Rows are one point carried round by a steady rotation, each followed by how many ticks it has turned.
The counts run from 0 to 554.
[-16  -2   9  11 -15   1 -12  -3 -11   0 -12  -3  -4  -3 -10  -5   6   7
 -10   6  -2  16   1  -2   3  -9  -1  -5   0   7 -11   5   0  -8  11  -1
   5  11 -15   2   0  -4   5  -5   0   6   5  -8 -11  -1  -5 -19   2   2
 -12 -13   0 -15   1  -2   2  -3]	91
[ -5   8  -8  12 -13  -2  -7   7 -10   2 -12   0 -16   6  -4  -4   6  -2
 -18  11  14   6  -8  -2   1  -8 -11 -11  -2   8  -7  -2  -5  -5   8   2
  -6  11 -13  -9  -7 -11   5  -9   2  -6  11  -1   3  -2   6 -20   3   0
  -6 -10  -2 -21   2   1   7  -3]	481
[  2  12   4   7  -5   2 -13   5  -6   8 -15   3 -13  15   2  -5  11   4
 -16   1   8  16   2   3   5   0  -2  -7  -1   2   6   1 -14  -9  -4   2
  -2  10  -3 -16  -7 -13  -5   9   1   3   3  11   3   9   6 -15   7  -2
  -5 -13  -4  -4   1   4  10  -2]	275
[  2   8   1  11   2 -10  -7   3   1   7 -19 -15 -10   7   7  -1   8   1
  -4  -1   6   7  -8  -8  -4  -4  -2  -8   3  11 -11   0  -6  -2   2  -2
  -6  11 -18  -7  -6  -8  -1  -5 -11   2   4   7   9  -3   2 -16 -12   6
 -10  -7   7 -22  -2   2   7   7]	358
[ -5   9  -5   8 -14  -4 -14   0  -8   4 -13 -12 -17  10  -7  -4  13  -3
 -14   4  12   3  -8  -1   6  -9  -8 -10  -2   3   2   7 -10  -3  -1  -5
  -1  13  -8 -14 -10 -11   6   0  -1  -7  11   1   1   1   4 -15   4   1
  -8 -12  -4 -16   3   5   4   5]	480
[  1   5  -4  17 -15  -3 -23  -5  -4  -6 -17   4  -7   4  -8  -5  -1   3
  -7   2  -3   3   6 -11   5   0  -2   7   7  -5   0   8  -5 -11   4  -8
   0  17  -2   4 -10   2   5 -15   6  22  -8   4  -1   3 -10 -15   3  -5
  -1  -7  -2 -15  -3   3  -1   3]	365
[  4   6   1  11  -5  -5 -25  -4  -5   9 -22  -5  -5   5  -7  -3   2   9
  -4   2  -3   6  -7  -4   2  -3   2  -5  10   1   3   4 -12  -6  -5 -11
   4   8   4 -12 -19  -9 -12  -4   1  12   2   0   5  -2  -7 -12   0  -3
  -9 -14   2 -10  -2  13  -3  10]	3
[  4   5  -4  15   7  -4  -8  -3   4  -2 -20  -2 -14   8  -7   2  -2  -3
  -9  -4  -6  10  -2  -4  -4   1  -1  10   6  10   2  -2  -7  -9  -2   3
 -11  16 -11  -1  -3  -5   5 -15  -3  23  -4   6   5   1  -7  -8 -13   0
   4  -8   0 -14  -8 -11   1   7]	183
[-10   0  12  14 -17   5  -5   2  -9   2 -12   5 -11   8  -9 -15   5   5
 -18   8   9  18   6  -2   4  -2 -10 -14  -2   9  -7  -1  -8  -6  11   9
  -3  12  -7  -7   0  -8  -1  -6   3   0   2   2   0   6   2 -13   5   0
  -4  -9  -6 -12   6  -1   1  -2]	37
[ -6   7  -5  15  -1 -12  -3   4  -2   3 -17  -6 -16   6   3   1   8   2
 -14   8   9   6  -8  -6  -4 -11  -4 -10   1  11 -15  -1  -9  -7   6  -2
  -8   9 -24  -2   0 -10   1  -8  -2  -2   7   3  11  -3   1 -11  -5   4
  -8 -11   6 -16   6  -1  10   2]	136
[ -7   0   5  17  -5  -9  -2   1 -15  11 -16   0  -8   6  -6  -2   2  11
 -11   2   9  14 -11  -6   1  -9   4  -2   2   9  -2  -3  -6  -8   2  -5
   4  10 -14  -2  -2 -12  -9  -7  -4   2   8  -1   0  -2   5 -18   0   5
 -14 -21  -4  -3   8  -1   4   3]	104
[  2   5   1   3   6   6  -5   5   8   3 -23   1 -17   9  -9   0   6   5
 -16   1  -4  17   3   4  -9  10  -3   7  -3  11   9   3 -14  -7  -1  10
  -9  17  -4  -7   0 -12   0  -5   4  14   2  10  -7   5  -5 -11   1  -1
  -1  -5  -4  -2  -7 -13   9  -4]	165
[  4   7   1  13  -8 -10 -15   3  -5   3 -17  -3  -6   3   3   0   6   9
 -11   7   6   5  -7 -12  -1   2  -9 -17  11  12 -16  -4  -7  -2  13  -2
  -8  10  -8  -4 -12  -8  -7 -14   4   1   3   0   7  -7   2 -11  -3   4
  -8  -9   4 -22  -2   7   4   2]	413
[ -3   6  -7   9 -15   0 -17   0   2  -2 -20   0 -10   0  -1  -6   3   8
 -13  12  -4   9   3  -9   0  -1  -9 -16   7   1  -7   3 -12  -5   7  -7
  -9  14  -8  -1  -8  -6   2 -11  15   9  -8   3   7   0  -9 -10   2  -4
   0  -9   3 -16   0   2   6  -5]	192
[ -5   3   0  10   0  -6 -11  -3  -5   6 -15 -12 -10  15  -9   2   7  -3
 -14  -1  11   5 -13   1   0  -5  -2   6   3  14  10   1 -12 -10  -2   5
   0  12  -1 -16  -6 -10  -2  -2  -4   3  15  -1   4  -2   4  -6  -1   6
  -6 -18 -10  -7   1   0   0  13]	117
[  1  14  -5  11  -7  -8  -9   3   7  -3 -19  -8 -18  13   3   2   9  -4
 -14  -3   3   8  -7 -12   2  -1 -10   4   5   8   8  -3 -14  -6  -7  -2
 -11  17 -13  -6  -4  -8   5 -10   5  11  -2   7   6   4   2  -4  -8   4
   6 -12  -9  -9   0 -10   9   1]	356
[  0  11   0   5  -4   0  -6   7  -7   6 -16   6 -13   3  -6   3  10  11
 -13   9   4  10  -8   3  -6   1  11   0  -7   5  -5   6  -4 -11   0  -1
   2   8 -10   2  -5 -12  -5  -1  -4   6   9   7  -4  -1  -3 -30   9   2
  -9 -13   6  -9  -1   2  15  -2]	40
[ -4  -4  15  10  -7   8 -19  -3 -11   4 -11  -2   1  10  -9   3   4   2
  -6   0  -4  10   2   5   0  -6  10   8  -8  10  -1   8   0 -13   6   3
  12  12  -6  -6  -5  -3   0   2 -11  13  10  -1 -11  -1  -4 -21   6   3
 -16 -16   0 -14  -4   3   1   3]	503
[ -8   6  14  10 -14   2 -12  -2  -9   8 -19   6  -3   7  -1 -11   7  10
  -9  -5  -4  25   5  -9   8   3  -4  -8   6   7  -5  -6  -9  -7  -4  -2
   0  12 -12  -1  -1  -4  -6  -6   2  13  -7   1  -4   9   1 -14  -7   4
  -4 -14  -4  -5  -1  -3   6  -5]	106
[  5   4   6  11   2   4 -17  -4   5  -1 -20  11  -5   8  -3   2   3  12
 -13   2  -8  13   9  -4  -6  10   2   6   4   5  -3   3  -7 -13   6   5
  -6  16   0   1  -4  -7  -1  -8   7  24  -9  12  -1   3  -9 -12   6  -2
   0 -11   3  -5  -6   0   9  -2]	333
[ -3   9   4   8 -14   4  -8   0  -2   1 -18  11  -6  10  -8  -4   4   8
 -15   0   0  21   0  -9   6   6  -1   7   2   6   0  -4  -6 -13  -6   1
  -2  13  -7   6  -1  -6  -1 -13   6  18  -2   6  -5   5   3 -19   0   3
   1 -15 -12   0  -3  -6   8  -6]	451
[  1   7   1   3   2   4 -22   1   2  -1 -12  -9  -2   7  -2   5  10  -3
  -7  -1  -6   4  -4   3  -4   4   5   2  -2  12  -4  10  -5 -10   0   9
   2  10  -6 -10 -10   0   7   5  -8  14   8   4  -3  -6  -5 -14  -5   7
  -8 -10   8 -27 -14   2   5   3]	471
[ -2   5 -13  12  -2   6 -14   0  -2  -8 -14   3 -17   7 -16  -2   1  -3
 -14   6  -4   7   4   3  -4  -5  -1   9  -1   1   7   6  -9 -13  -4   2
  -7  16  -7  -5  -2  -3   9  -8   5  20  -1   5  -1  -2 -11 -15   3  -8
   3 -11  -2 -11  -5 -10   3  -1]	197
[ -6   1   8  11  -8   0  -6  -5   0  -3 -17  -1 -10   8  -9  -3   4   7
  -9  -2  -6  18   7  -5  -1   1   5  15  -3   7   2   4  -7 -14  -1  -3
  -3  18 -12   8   5  -7   2 -13  -1  22  -4   8  -9   5  -8 -16  -4   9
   0 -11  -6   3   1  -8   7   0]	215
[  1   3   5  12   3   2 -13  -6  -3   0 -13 -14 -16  17 -11  -3   6   0
  -9   1   3   3   3  11  -5  -4   4   4  -4   7   2   9 -13 -12   4   5
  -1  16  -3 -15  -3 -10   3   6 -12   7   3  15   6   1  -6 -15   4   0
  -7  -8   2 -14   2   9   2  15]	321
[  1  11   3   4 -17   3 -25   3  -6  -1 -13  -2   3  12   0   8  11  -3
 -14  -6  -1   8  -4 -12   8   8  -3   8   2   6   6   2  -4  -8  -3   2
   6  15  -2 -11 -12   1   5  -4   4  18   4   2 -12   5   6 -13   2   8
  -3 -16  -4 -12  -9  -1   5  -2]	520
[  1   8   2   9   9   0 -11   1   3  -1 -15   5 -12  15  -1   1   7   3
 -13  -3   0  14   3   3  -7   4   9   9  -1  10   4  -2 -13 -15  -5   4
  -7  12  -9  -1   0  -9  -2   3  -4  18  -7  16   7   2  -3 -10  -1  -1
   6 -16   0  -2   0  -6  12   3]	388
[-12  -7   3  19  -1  -9 -11  -5  -6   2 -11 -17  -7   7  -4   1   2  -3
  -9  -4   5   9  -9  -7   0 -12  -5   1   5  15  -4   0  -5  -5   8   1
   0  11 -18 -11  -3  -3   5  -4  -5   5   9  -8   3  -5  -1  -2 -13   8
  -9 -14  -3 -21   2  -1  -4   6]	186
[ -3  12   2   4  -2  -5 -21   0   7  -1 -11 -15  -9  12   9   4  15  -3
  -7  -7  -6   9  -1  -1   1   5  -1  -2   0  17   1   7 -11 -10  -4   1
  -4  12 -13 -12  -8  -4   8   7  -6  10   1   9   4   1   1  -5 -11  11
   1 -12   2 -21  -8   2   8   4]	12
[  5   0  -3  22  -9   0 -17  -2  -8  -4 -15  12  -2   3  -8  -1  -7  -1
 -12   4   2   5   2 -14  -1  -4  -6   3   6  -1  -9  -2  -2  -7  15   1
  -3  15  -8   2  -7   0   3 -21   6  16  -5  -2   1  -1  -6 -16   2  -6
  -6  -7   2 -20  -1  -2  -2  -2]	364
[ -1  12  -3   6  -9  -9 -19   1   6 -13 -11  -8 -13  10  10   9  13   0
 -12   0   6  -5   0  -8  -2   1  -2   4  -2   8   3  13 -15 -12   5  -4
  -4  16  -9  -5  -6  -6   8  -3   2  10  -1  12   4   0  -3  -7   5   6
   1 -13   3  -9   3   4  10   2]	80
[ -2   2  -1  14   5   1 -22  -2  -1  -5  -8  -5  -8  17   3   7   7  -6
 -16  -2   2   4   6   4  -3 -10   1   8  -5   6   9   8 -11 -13   5   6
  -3  15 -12 -15  -4  -3  10  10  -2  13  -1   8   8   3  -6  -5   5  -5
  -3 -14   3 -12   2   1   3   3]	30
[ -8   1  -6  22  -3 -10 -10   2 -14   4 -13  -5  -9   5  -3   0  -1   0
  -8   3   9   5 -12 -10   1 -14  -2  -3   8   9  -9  -8  -4  -9   4  -3
  -4   8 -19  -5  -8  -5   0 -17  -2   5   3  -4   8  -5   2 -14  -9   1
  -4 -14  -5 -17   5   2  -1   7]	531
[-12   2   5   6 -14   4 -13  -7   4  -7 -15 -12 -19   8 -14  -7   9   6
 -12   3  -4   9  10   3   1   2  -3   3  -3   6   5  14 -11  -9   2   3
  -2  19  -7  -4   3  -7  10  -4   0  13   2   6  -7   4  -9 -10   4   2
   5  -7  -8  -5   3  -4   0   3]	147
[ -2  11   7  12 -17  -5 -15  -9  -6   1 -12 -13 -13  16  -4 -11  12   1
  -6  -3   7   5   6  -3  11  -6  -5  -6   1   0   0   8 -10  -5  -1  -8
   1  18  -6 -14  -7  -8  -1  -3  -8   1  -3   9   8   6   0 -13   3  -1
  -6 -11  -4 -11   9  11   3  10]	257
